Small tables with named rows and columns. After each table, cells are looked up by row and column.

Nepe:
	Vesuba	Pifavin	Vinuli	Tedomev	Lubimed	Dugod	Gotati	Viboli	Makiz	Kava
Bil	111	144	128	85	94	141	85	136	119	106
Lateze	94	106	112	99	112	134	95	117	103	106
Zavabot	93	101	108	106	122	135	95	117	100	105
Sak	110	110	116	116	112	114	120	115	117	118
Lunadaz	111	81	106	148	140	98	152	102	114	131
Riko	115	112	113	118	121	113	118	113	114	116
Nuvu	113	105	111	123	124	113	123	111	112	118
Panumu	151	135	133	145	103	77	160	116	149	138
Bimi	126	78	100	164	155	86	165	94	113	137
Muluza	119	42	88	193	180	66	200	78	109	148
Teruken	194	208	76	73	187	140	41	126	76	77
Sel	126	138	127	105	99	117	108	122	125	114

What is the Vinuli of Bimi in Nepe? 100
What is the Vesuba of Sak in Nepe? 110
What is the Lubimed of Bimi in Nepe? 155
What is the Kava of Sel in Nepe? 114
What is the Kava of Sak in Nepe? 118
What is the Pifavin of Bil in Nepe? 144
What is the Makiz of Lateze in Nepe? 103
What is the Vesuba of Muluza in Nepe? 119
What is the Makiz of Panumu in Nepe? 149
What is the Pifavin of Lunadaz in Nepe? 81
Row with the largest Kava: Muluza

Bafep
|  | Tuz | Nurin | Pubifi | Vaveruk | Zerufir | Pavag | Ter |
|---|---|---|---|---|---|---|---|
| Kivam | 64 | 109 | 114 | 101 | 161 | 119 | 73 |
| Dol | 58 | 100 | 192 | 211 | 89 | 109 | 129 |
| Zuva | 36 | 48 | 61 | 47 | 60 | 20 | 32 |

Ter of Kivam is 73
Tuz of Dol is 58
Zerufir of Dol is 89
Zerufir of Kivam is 161
Pubifi of Dol is 192
Vaveruk of Dol is 211
Ter of Dol is 129
Nurin of Kivam is 109
Tuz of Zuva is 36
Zerufir of Zuva is 60
Pubifi of Kivam is 114
Vaveruk of Kivam is 101
Nurin of Zuva is 48
Tuz of Kivam is 64
Row with the largest Pubifi: Dol

Geza
|  | Dumu | Fup | Betufum | Tis | Futuna | Beza | Pozi | Sot |
|---|---|---|---|---|---|---|---|---|
| Ket | 5524 | 5425 | 28071 | 12736 | 41378 | 15647 | 13971 | -54542 |
| Paguku | 13522 | 13821 | 1864 | 16368 | 43778 | 87667 | 23504 | 7103 |
| Bogenup | 998 | 46037 | 42992 | 32444 | 4369 | -45247 | 19942 | 18344 |
| Takat | 31652 | -24886 | 18288 | -2945 | 21423 | -8637 | 3819 | -39211 |

What is the Sot of Bogenup in Geza? 18344
What is the Futuna of Ket in Geza? 41378
What is the Futuna of Paguku in Geza? 43778
What is the Tis of Ket in Geza? 12736
What is the Dumu of Ket in Geza? 5524
What is the Tis of Takat in Geza? -2945
What is the Betufum of Bogenup in Geza? 42992
What is the Dumu of Paguku in Geza? 13522
What is the Betufum of Takat in Geza? 18288
What is the Sot of Paguku in Geza? 7103
What is the Fup of Bogenup in Geza? 46037
What is the Betufum of Paguku in Geza? 1864
What is the Fup of Paguku in Geza? 13821
What is the Dumu of Takat in Geza? 31652
Which row has the largest Beza? Paguku

Sab.csv
,Par,Piv
Mig,5.709,2.893
Ton,8.451,2.485
Lum,5.731,2.855
Gekova,9.883,4.773
Bol,5.939,0.687
Sazo,5.569,5.433
Dolara,3.902,7.186
Dotike,5.452,6.111
Rup,4.519,7.054
Zin,5.695,4.402
Tuvema,5.978,0.670

Bol, Par => 5.939
Rup, Par => 4.519
Mig, Piv => 2.893
Dolara, Par => 3.902
Tuvema, Piv => 0.670
Zin, Piv => 4.402
Gekova, Par => 9.883
Zin, Par => 5.695

Table Rila
	Zamefil	Losuko	Kevuri	Vun	Vadam	Farilun
Daz	83426	74162	42532	27096	9370	40375
Sis	47282	30092	10386	30586	78213	80451
Lopuzu	17209	67127	85418	57090	34315	15290
Val	55000	33708	14469	19684	69555	84726
Lotar	69263	39299	24086	9760	48761	85312
Letosin	39805	24348	9533	46514	84941	70551
Dar	85534	57116	34357	15480	17211	66716
Darimen	25399	9093	44763	84744	72040	40977
Nisok	83436	73783	42327	26453	9149	41416
Tifasel	62340	36175	19003	13000	59129	86266
Toz	73081	41448	25728	9025	43140	84190
Furi	74030	42895	26928	8944	40774	83946
Bif	86298	65939	38067	21784	10920	54361
Situr	73320	41749	25942	8666	42612	84049

Losuko of Sis = 30092
Kevuri of Bif = 38067
Farilun of Bif = 54361
Losuko of Dar = 57116
Zamefil of Sis = 47282
Vadam of Darimen = 72040
Vadam of Lotar = 48761
Losuko of Bif = 65939
Vun of Situr = 8666
Zamefil of Letosin = 39805
Zamefil of Situr = 73320
Vun of Dar = 15480
Losuko of Lopuzu = 67127
Vadam of Lopuzu = 34315
Vun of Letosin = 46514
Row with the largest Farilun: Tifasel

